One turning vector, and how many ticks it has turned:
The counts run from 0 to 616.
[152 133 172 184  87 127  60 150  88  72 123 110 121 131 107  92  75  83
 133 157 125 146 116 140  98 161 108  81 128 188  84 127 127  84  87 117
 164 136 160 133  97  84 103 127 144  95 116 125 160 131 143 131 104 113
 174 110 102 133 123 150 146 147 109 125 115 149 132 135  83 141 170 119
 122 134 106]	115
[170 121 177 137  86 128  92 178 103  94 146 103  86 122 149 115  97 109
 165 124 152 160 123 105 123 174 142  86 110 152  83 117 113  97 133 138
 104 123 112 106 144 139 109 134 114  93 136 123 118 113 145 166 130 144
 125 102 103 151  99 158  93 104  58  94  93 148 122 126  88 143 160 167
 131  82 117]	224
[169 112 153 153  89 133  96 168 116  75 102 109 155 156 121  99 101  89
 131  99 143 158 139 140 112 121 124 103 113 153  71 159 135  62  91 146
 137  92 141 106 130 134  99 144 154  77 113 163 135 139 135 145 151 143
 177 118 114 133  96 140  95 163 114 115 108 107 136 128  77 141 164 136
 128  90  89]	169
[169 117 142 152  87 133  96 167 119  85  96 110 146 163 116  86 111 119
 130 120 130 142 159 160 121 128 135  89 148 145  56 155 123  94 104 160
 111  97 147 119 112 138 112 135 140  86 113 173 127 126 131 143 134 168
 173 123 111 125 109 155  98 166 119 120  84 109 156 118  94 139 161 144
 131  67 104]	93
[162 102 126 155  77 161  93 149 118  82  73 113 122 158 123  99 110 133
 113 108 143 135 129 151 138 146 138  71 143 161  73 137 116 115 118 165
 145  95 133 107  97 124 130 133 148  73 113 146 152 138 125 148 131 152
 181 113 110 152 134 148 109 175 121  81  81 103 136 117 123 174 164 142
 117  80 129]	361
[170 125 170 151  78 126 106 160 120  93 118 105 103 131 175 126  81 116
 129 157 141 152 130 114  97 163 108  91  84 152 132 117 128 120 147 174
 154 127 100  93 140 140 103 173 113  79 107 118 147 133 146 187 150 129
 140  96 116 163 132 151 107 127 120  91 114 146 116 132  93 171 149 145
 105 113 121]	352
[180  87 193 149  93 108 108 165 138  96 136 105 131 117 166  92 111 130
 120 137 113 171 158  71 122 186 116  81 117 161  90 123 120 136 147 130
 125 135 126  95 126 141 115 135 115 138 100 149 133 120 161 181 108 157
 103  86 103 124 110 150 134 101 108  99 113 156 129 116  63 118 176 149
 132  91  94]	376
[175 104 137 146  87 137 121 152 117  95 108 125 150 144 147 105 118 123
  99 109 131 142 125 132 164 154 146  87 128 158  79 139 132  97 114 145
 175 119 137  84 156 117 109 135 150 125  89 185 137 158 148 179 110 157
 170  85 101 120 104 129 144 187 150  78 111 107 131 118  94 150 181 118
  96  83  83]	163
[145 128 131 154  78 155 125 127 120  88 110 126 138 140 155 114  68 121
 106 145 146 126 107 153 126 139 129  87 111 158  98 137 114  95 143 171
 190 119 114  80 113 109 109 168 156  75  88 142 156 144 132 167 132 128
 178  98 128 149 130 142 133 184 150  87 116 109 122 131 100 163 154 126
  89 103 116]	137
[176 127 200 152  90 115 103 166 125  81 124 124 116 107 130  67 106  94
 101 151 119 147 145  92 105 163 101  63 116 169 117 126 133  96 134 120
 188 114 133  85 108 100 110 129 149 102 114 126 148 110 158 141 118 121
 148  98 115 125 123 126 159 135 124 114 112 137 124 140  76 118 169 108
 108 111 109]	460
[161 122 177 155  82 121  82 138 133  89 137 109 128 126 133  81  93 100
 156 171 131 151 150 149  98 141 117  87 149 179  75 144 126 104 120 117
 119 146 175 113  81 118 106 146 115 127 117 153 152 113 142 143 121 165
 168 104 132 117 145 163 119 134 116 162  93 158 143 128  69 122 175 143
 148 121 103]	44
[168  95 158 168  86 126 122 146 120 105 103 113 157 149 138 104 108 143
 113 110 138 161 154 102 150 153 112 114  93 164 101 129 138 103 127 141
 147 100 115  75 160 154 115 139 131 132  83 171 129 149 148 165 118 125
 142  92  99 131 100 141 115 156 142  79 145 127 140 118  62 153 163 144
  97  98  88]	29
[142 101 123 133  74 162 112 105 135 113 126 132 133 125 153  94  99 160
 115 172 106 127 114 122 152 164 164  51 161 175  77 120  96 130 176 150
 160 148 124 103  89 130 129 151 130 124  90 154 141 129 155 157  96 169
 143  90 113 137 138 164 166 150 118  96  94 124 143 116 111 136 172 138
 119 110 116]	560
[156 139 128 132  74 147 140 149 120  99 106 124 130 139 156 106  89 115
 102 153 134 123 126 140 121 133 144  67 140 159 112 138 117  96 150 179
 182 121 113  77 120 115 102 212 144  71 105 139 143 128 148 174 135 161
 163 102 135 152 129 144 130 189 151  85 113 111 129 124 108 155 169 122
  94 101 110]	213
[153 153 153 142  78 129 116 153 111  85 124 126 102 120 157 106  72  90
 114 167 147 129 119 135 103 153 122  62 120 169 124 121 124 109 141 163
 181 135 113  84  98  95 107 172 138  73 115  99 161 118 150 168 121 136
 153  99 120 148 161 142 164 161 136  95 109 147 102 144 120 157 160 123
 102 115 123]	486
[164 130 135 143  66 127 115 147 102 113 132 110 127 137 143 108 106 135
 173 121 159 143 126 140 138 155 159  98 117 124  68 146 104  84 159 169
 118 125  87  92 144 165 120 178 106 100 100 135 104 120 137 165 128 150
 134  95 126 163  93 157  86 146  90  80 107 143 156  94 109 153 142 155
 111  87 113]	149
[181 139 170 148  78 119  87 143 112  97 134 128 104 114 115  59 136  87
 135 152 127 144 149 116 110 161 145  46 151 157  83 131 119  90 145 109
 141 120 132 111 102 125 119 119 129 110 125 125 138 102 158 138  95 162
 133  92 109 123 121 140 145 149 107 137  74 135 156 111  90 118 151 104
 129 107 118]	313
[156 132 149 147  88 124 114 171  87 100 126 113 140 130 176 143  69 104
 132 129 148 154 125 140 129 143 139 105 100 144  95 143 114  88 117 171
 149 120 111  93 168 129  83 186 125  87 115 154 121 142 145 195 143 135
 156 101 116 157 109 153  98 151 123  81 127 134 116 128 113 151 167 139
 106  94 102]	570
[146 121 175 174  94 136  88 147 114  62 125 122 132 129 154 105  57  87
 128 170 122 150 120 153  97 164 108  90 135 183  98 131 127  99 105 126
 163 135 158 121  84  95  95 140 139 103 104 134 164 138 140 154 118 127
 174 116 114 123 146 149 151 135 130 137 121 153 108 156  82 141 180 135
 111 148 100]	191
[155 102 135 146 101 159 128 146 118 113 101 122 126 134 121  95 104 136
 115  99 144 151 110 116 167 154 147  71 111 159  68 134 122  94 138 155
 169 100 105  82 135 132 135 132 144  95 108 142 126 135 144 162 108 141
 144  91  94 132  94 121 126 175 107  46  94  98 120 117  92 156 161 122
 112  66 112]	86
[153 108 147 166  57 150  96 114 137  82 107 133 130 146 124  66  98 123
 125 168 113 133 136 144 113 140 114  78 162 190  79 139 116 102 135 139
 145 136 164 120  56 121 133 131 138 115  88 162 158 121 143 133 107 151
 178 106 126 129 145 159 151 159 141 151  90 126 154 124  77 138 160 141
 111 125 126]	611
[140 154 130 161  61 153  90 142  72  89 118 118 111 126 133 102  69 103
 166 171 139 124  95 161 129 155 146  66 143 156  77 120 105  86 136 153
 156 140 114 100 106 111 110 169 134  78 124 112 132 119 137 151 124 134
 153  90 119 160 142 153 135 165 107  93  97 150 141 111 112 158 156 121
 114 133 127]	65
[145 135 148 156  76 152 105 138 111 110 117 121  90 127 120  84 104 129
 144 145 137 138 118 116 120 187 143  47 102 161  83 114 100 100 173 158
 151 116  83  92 107 140 143 144 134  82 117 102 141  98 135 152 119 137
 121  94 126 159 120 154 121 126  88  77  84 136 140 114  96 161 133 136
 101  81 151]	282
[140 105 138 149  83 159 126 119 130 105 135 130 125 119 169  98  91 147
 115 181 122 135 100 107 144 178 129  70 127 184  91 110 106 123 166 146
 188 159 134  99  95 105 135 141 132 135  90 149 146 123 146 172  94 149
 142  83 104 139 141 155 179 132 125  90 119 137 120 132  96 137 172 133
 107 124 115]	484
[171 106 155 174  74 110 111 147 113 103 107 117 113 124 165 114 133 122
 109 161 109 139 142 103 140 187 125  72 143 186 106 105 129 133 133 143
 178 138 134  95 135 124 104 144 116 122  98 155 140 147 164 170 104 163
 149  87 103 137 147 147 168 153 158  82 107 129 136 119 120 152 176 144
 107 114 105]	159
[152  99 156 160  65 153 114 137 160  90 124 128 132 141 173 108  81 129
  89 176 133 138 136 119 114 166  91  76 128 186 117 113 114 145 140 162
 164 142 147 105  86 115 117 142 128 102  79 141 183 126 139 162 127 144
 145  97 114 142 163 165 152 136 139 103 115 139 108 150  88 165 170 146
  96 120 111]	133
[173 110 163 170  90 132  76 169 105  85 101  99 102 133 130  93 112 101
 123 129 132 148 126 129 124 176 138  53 154 175  65 110 111 103 105 141
 131 114 152 114 102 109 121 103 152  97 134 141 157 127 144 144 117 152
 155 109 104 125 133 140 128 150 106 103  77 131 121 137 117 143 167 131
 138  78 124]	89
[185 108 161 173  61 107 111 142 125 116 124 100 123 107 151  79 143 130
 140 160 108 167 150  91 125 175 108  89 128 167 105 111 124 108 148 109
 147 138 132  96 136 155 116 136 106 169 103 150 142 117 172 156 102 148
 116  87  96 122 108 150 147 120 132 114 121 158 157  87  88 131 159 141
 108 132 102]	453
[135  97 157 151  89 171 111 138 132  87 136 124 158 142 125  77  61 129
 160 126 144 148 105 139 132 120 122 117 119 167  53 146 112  77 122 131
 120 135 136 114  86 144 143 125 129 134  77 169 123 116 129 145 122 132
 153 110 108 129  92 168 104 121  70 132 108 149 137 121  45 129 165 155
 129 104 103]	470
[160 107 185 162  87 135  85 172 119  81 114  87  94 132 163 123  87 116
 150 130 144 159 140 119 116 175 132  95 125 168  77 119 115 121 101 150
 112 110 136 120 119 136 102 133 117  95 116 139 139 137 134 160 143 154
 138 109 104 145 145 166 101 105  85  89  93 149 102 146 103 155 170 168
 136  79 113]	223
[169 141 163 131  65 120  99 163 127  92 137 112  98 127 163 105  79 107
 152 165 147 139 152 148  83 152 152  74 143 152  93 144 108 112 147 157
 117 136 123 106 116 136  92 179 107  78 123 122 130 104 144 161 147 174
 143 112 138 151 143 148 104 120  94 137  78 157 133 128 112 140 158 148
 135 111 133]	71
